In the data rows, zero lies at 4.5, halfway between 4 and 5.
Some points, each followed by its number:
[6 6 4 3 4 7 7 6 4 3 5 7] 0
[3 7 3 4 1 3 6 5 6 3 4 4] 1
[5 4 5 3 7 4 1 4 6 5 6 3] 2
[7 6 5 6 5 5 3 8 5 7 7 5] 3
[5 4 5 4 6 5 4 2 5 5 6 4] 4
[7 3 4 3 7 4 6 4 2 5 5 7] 5
[5 4 4 2 4 3 6 2 6 3 5 6] 6
[2 4 5 6 5 4 7 4 4 3 4 6] 7
[3 5 1 3 3 4 7 5 4 6 5 4] 8
[4 6 3 4 2 5 7 5 5 2 4 7] 9
[7 5 4 5 6 4 3 5 5 4 4 5] 10
[3 3 8 9 5 4 4 0 4 7 3 1] 11
[5 4 5 5 4 5 5 5 3 3 1 6] 12
[5 3 4 2 4 4 5 2 5 3 4 6] 13
[1 2 6 6 5 3 8 1 4 5 4 5] 14
[4 7 4 5 3 6 3 3 5 6 4 3] 15
[5 6 3 3 5 7 5 5 4 6 9 7] 16
[2 5 1 4 3 5 7 7 4 6 5 8] 17
[4 3 5 4 6 4 6 4 3 6 3 7] 18
[0 3 5 5 6 2 8 2 4 7 7 7] 19
[6 2 6 5 7 4 2 4 6 5 5 3] 20
[8 3 3 3 5 3 5 6 5 2 4 5] 21
[4 5 7 8 5 2 6 6 6 2 4 5] 22
[7 2 4 3 5 4 4 6 4 6 6 6] 23
[7 0 4 3 9 3 3 4 3 4 5 4] 24
[5 3 5 6 4 4 6 5 4 3 1 5] 25
[6 7 3 3 4 5 2 6 6 6 7 4] 26
[1 5 5 6 2 3 6 6 6 5 6 4] 27
[9 4 4 3 6 5 2 6 4 1 3 4] 28
[5 6 4 3 5 6 5 6 4 5 7 7] 29
[3 1 6 3 7 4 7 2 3 4 5 6] 30
[4 5 3 3 5 4 6 4 5 2 5 7] 31
[3 4 5 4 3 6 5 4 3 6 4 4] 32
[5 6 3 2 4 4 6 5 3 6 8 7] 33
[5 3 4 4 5 4 6 5 3 5 4 7] 34
[4 4 2 4 3 4 8 4 5 4 5 7] 35
[4 5 6 5 5 4 5 4 3 5 4 6] 36
[6 4 4 4 6 5 6 5 3 3 4 7] 37
[2 5 6 7 4 6 6 5 4 5 4 6] 38
[5 5 5 4 5 3 7 4 4 2 6 6] 39
[2 6 6 6 2 6 3 4 3 9 4 1] 40
[5 6 2 2 2 5 1 4 6 6 6 1] 41
[6 2 5 5 6 5 1 4 4 6 4 2] 42
[5 7 3 5 3 5 0 5 5 5 5 1] 43
[2 4 8 8 6 3 5 4 4 7 7 5] 44
[6 5 7 6 5 5 1 4 5 4 4 1] 45
[3 4 5 4 4 5 3 3 4 6 2 2] 46
[7 7 2 1 2 5 5 7 4 4 6 6] 47
[6 6 5 4 5 5 3 4 5 4 5 3] 48
[3 4 4 4 3 5 5 3 5 5 4 5] 49
[1 6 4 6 2 4 7 5 5 5 5 5] 50
[5 3 3 3 2 6 4 5 5 4 3 3] 51
[5 5 6 5 5 6 5 5 2 6 3 6] 52
[5 2 5 5 6 6 3 4 3 5 2 6] 53
[5 5 3 3 4 5 5 5 5 4 5 7] 54
[7 7 2 3 5 7 3 8 5 5 7 8] 55
[2 4 6 7 3 4 7 3 4 5 4 4] 56
[5 3 8 7 7 4 5 2 4 2 5 3] 57
[6 4 4 3 3 5 4 6 4 3 2 4] 58
[6 4 3 4 3 4 6 4 6 3 1 6] 59
[3 5 4 5 2 5 7 5 5 2 3 5] 60
[4 7 3 2 2 4 3 3 5 7 6 4] 61
[3 3 5 5 7 2 7 2 4 3 5 6] 62
[4 6 4 6 5 6 1 4 4 6 5 2] 63
[0 5 5 7 5 3 6 4 5 5 7 4] 64
[8 5 4 5 5 6 1 7 5 5 6 3] 65
[4 6 4 4 3 5 6 4 4 5 3 6] 66
[7 5 5 3 3 7 2 6 4 4 4 2] 67
[7 6 3 2 6 6 1 5 5 3 4 2] 68
[2 2 6 7 5 4 5 1 4 6 3 5] 69
[6 6 6 6 5 4 1 3 5 6 8 2] 70
[7 5 4 4 5 6 2 5 4 4 4 4] 71
[4 6 4 5 3 5 5 6 5 3 4 3] 72
[6 5 5 2 9 5 3 5 3 7 8 6] 73
[4 6 6 8 4 4 3 7 5 4 5 2] 74
[4 2 7 6 7 4 2 3 3 7 2 3] 75
[2 4 5 7 2 4 7 5 4 2 2 5] 76
[3 6 5 4 4 6 4 3 3 7 4 4] 77
[7 3 2 2 6 4 3 5 6 2 4 3] 78
[5 7 7 5 5 6 3 4 5 4 6 3] 79
[3 3 8 9 6 4 3 1 4 6 2 1] 80
[6 6 6 6 4 4 4 4 6 3 4 5] 81
[5 3 7 5 6 4 7 2 4 2 3 7] 82
[9 2 5 4 6 6 0 4 4 6 2 1] 83
[5 6 3 2 1 6 4 8 5 5 6 3] 84
[4 6 5 5 3 5 5 6 5 3 4 2] 85
[4 6 4 6 3 4 5 5 5 5 6 4] 86
[3 3 5 5 3 4 5 5 5 5 3 2] 87
[3 5 4 4 5 6 7 6 4 5 5 8] 88
[4 5 5 4 5 3 6 4 5 2 7 6] 89
[4 6 7 7 3 6 3 7 4 7 5 3] 90
[8 6 1 0 4 4 5 5 5 3 7 6] 91
[5 4 5 4 6 4 6 4 3 6 4 6] 92
[3 3 6 8 4 6 5 4 4 4 2 3] 93
[1 3 6 9 4 3 4 4 4 7 4 1] 94
[3 5 3 6 4 4 5 4 3 4 4 6] 95
[6 1 6 4 7 3 4 4 4 4 3 5] 96
[1 6 1 4 0 3 8 6 5 5 7 6] 97
[7 5 5 6 5 5 2 9 5 7 6 4] 98
[4 7 2 2 4 6 1 4 5 9 6 3] 99
[3 6 3 4 1 5 7 6 5 4 5 7] 100
[1 3 8 9 4 2 5 4 4 6 3 2] 101
[4 3 4 5 6 2 6 3 6 3 6 7] 102
[3 3 7 6 5 3 6 4 4 3 3 4] 103
[3 7 5 6 2 4 6 5 7 2 4 5] 104
[3 6 4 4 4 5 6 5 5 5 8 7] 105
[2 3 7 8 6 6 5 2 5 4 3 3] 106
[3 8 5 5 5 6 4 3 4 7 6 5] 107
[4 4 2 4 2 5 4 4 5 4 1 3] 108
[7 1 6 4 8 5 1 4 4 2 2 4] 109
[5 3 5 4 6 3 5 4 4 3 3 5] 110
[7 6 7 7 6 3 2 5 5 5 6 3] 111
[4 2 7 5 6 4 4 4 2 8 4 4] 112
[3 6 4 3 3 5 4 2 6 5 8 5] 113
[4 5 8 7 5 5 3 5 5 6 6 3] 114
[4 7 4 6 2 4 6 5 6 3 5 6] 115
[3 0 4 7 7 4 7 5 3 5 2 7] 116
[3 7 5 5 3 5 6 6 5 6 7 6] 117
[6 5 6 4 7 5 4 3 3 6 4 5] 118
[7 2 3 1 5 4 5 6 4 3 3 7] 119
[4 5 5 5 7 3 4 5 6 4 7 5] 120
[6 5 4 2 6 4 2 3 5 3 4 2] 121
[5 5 7 5 7 5 6 6 4 3 5 6] 122
[3 6 6 7 5 5 3 3 4 7 5 3] 123
[2 5 4 5 3 5 7 4 3 6 3 7] 124
[6 9 6 6 4 5 2 7 5 3 6 3] 125
[8 3 7 5 9 2 4 5 5 0 3 6] 126
[5 4 5 5 4 5 5 5 4 3 2 4] 127
[6 0 7 6 8 5 5 5 3 5 5 5] 128
[7 2 4 4 5 5 5 4 6 3 2 3] 129
[6 4 6 7 5 4 4 6 5 2 3 3] 130
[2 7 8 6 6 4 3 6 4 8 9 5] 131
[7 7 4 2 2 6 3 6 6 3 4 3] 132
[3 6 5 7 4 6 5 5 4 5 5 4] 133
[4 5 4 3 5 4 5 4 6 4 8 6] 134
[5 6 5 4 6 5 4 2 5 4 6 3] 135
New points follow, each followed by the numbers of its three nearest points above, smallest number first.
[4 7 2 1 1 5 4 6 4 5 6 4] ~ 47 61 84
[7 5 7 5 4 6 2 5 4 3 4 0] ~ 45 48 67
[4 3 6 6 6 4 4 4 2 7 4 5] ~ 36 92 112
[2 2 7 9 7 4 5 2 4 4 3 2] ~ 11 80 106
[2 8 6 7 4 6 3 3 4 8 5 3] ~ 40 107 123
[3 4 6 6 4 5 7 5 5 3 5 6] ~ 7 38 60
[6 8 3 2 3 6 4 6 5 3 4 5] ~ 47 54 132
[7 3 4 3 4 6 4 6 4 3 0 5] ~ 12 58 127
[2 5 1 4 3 4 7 7 4 6 5 8] ~ 17 88 100
[3 3 3 4 5 4 6 3 4 6 3 7] ~ 18 34 92
[0 4 6 6 5 2 7 4 5 5 7 6] ~ 7 19 64
[6 4 6 6 4 4 3 3 4 5 3 2] ~ 42 45 46
[2 4 6 6 4 3 7 2 4 5 5 3] ~ 14 56 103
[3 6 5 4 4 2 6 4 6 2 6 5] ~ 31 39 89
[4 6 5 4 3 3 5 6 5 9 9 5] ~ 33 105 117
[5 7 4 5 3 6 3 4 5 5 5 4] ~ 15 48 86
[3 7 6 5 4 6 5 6 5 8 7 6] ~ 105 107 117
[4 5 6 6 6 4 4 5 5 4 7 4] ~ 79 114 120
[5 4 2 3 3 4 8 5 4 5 5 6] ~ 8 35 54
[7 7 4 2 2 5 3 6 5 2 4 3] ~ 58 67 132
[3 7 8 6 5 4 4 6 4 6 9 5] ~ 114 117 131
[6 4 2 4 3 3 6 5 6 0 2 4] ~ 21 58 59
[6 4 5 4 5 4 4 5 6 3 5 5] ~ 10 48 81
[4 6 4 3 4 6 3 4 3 7 4 3] ~ 15 32 77
[2 6 6 7 5 5 3 2 4 9 6 3] ~ 40 107 123
[2 4 5 5 0 4 5 4 5 5 2 1] ~ 46 87 108
[5 6 3 4 4 4 3 6 6 4 7 5] ~ 26 86 134
[6 6 3 4 3 5 1 6 5 5 3 2] ~ 43 67 71
[7 6 3 4 3 6 4 8 6 3 4 4] ~ 58 72 132
[4 5 3 4 3 4 4 4 5 3 1 3] ~ 58 108 127
[4 5 7 6 5 3 5 6 6 2 5 5] ~ 22 81 122
[4 5 4 5 3 3 5 6 5 3 4 4] ~ 72 85 86
[5 5 4 5 6 6 3 7 4 5 6 8] ~ 29 54 55
[2 4 5 6 4 6 4 1 4 5 3 2] ~ 46 93 106
[4 2 6 3 7 5 6 2 4 3 5 6] ~ 30 62 82
[6 3 4 3 5 4 5 4 6 1 2 2] ~ 78 127 129
[5 3 4 5 4 3 6 5 5 2 1 5] ~ 25 59 127
[5 3 4 5 6 5 3 3 4 5 1 4] ~ 46 53 127
[4 4 4 4 5 5 7 5 5 6 6 7] ~ 34 88 105
[5 7 7 5 5 5 3 4 4 4 7 3] ~ 48 79 135
[5 7 4 5 4 5 1 6 6 7 8 2] ~ 26 43 70
[5 5 7 6 6 8 0 5 5 4 3 2] ~ 45 63 79
[6 5 7 5 4 6 1 5 4 3 4 0] ~ 45 48 67
[6 5 3 2 5 4 6 5 3 6 7 7] ~ 29 33 54
[5 3 8 7 7 3 4 3 5 1 5 2] ~ 57 103 130
[7 7 1 1 2 5 5 8 6 2 5 6] ~ 47 91 132
[4 6 5 6 3 4 6 5 5 3 5 6] ~ 86 104 115
[8 7 2 2 4 7 4 8 5 5 6 8] ~ 29 47 55
[5 1 7 5 8 5 3 3 3 6 3 4] ~ 75 96 112
[5 2 5 5 6 5 3 3 4 4 3 2] ~ 20 42 46
[6 5 5 5 7 3 3 4 5 6 9 5] ~ 4 70 120
[7 2 7 6 8 5 3 6 3 4 5 5] ~ 20 96 128
[4 4 5 5 6 2 7 2 4 3 5 6] ~ 39 62 102
[3 2 6 7 7 3 5 1 4 5 3 3] ~ 69 80 106
[7 6 2 0 3 5 5 7 5 4 5 6] ~ 47 54 91
[3 6 5 7 4 6 5 5 4 4 5 4] ~ 38 86 133
[3 2 5 5 6 4 7 3 3 6 3 7] ~ 18 34 92
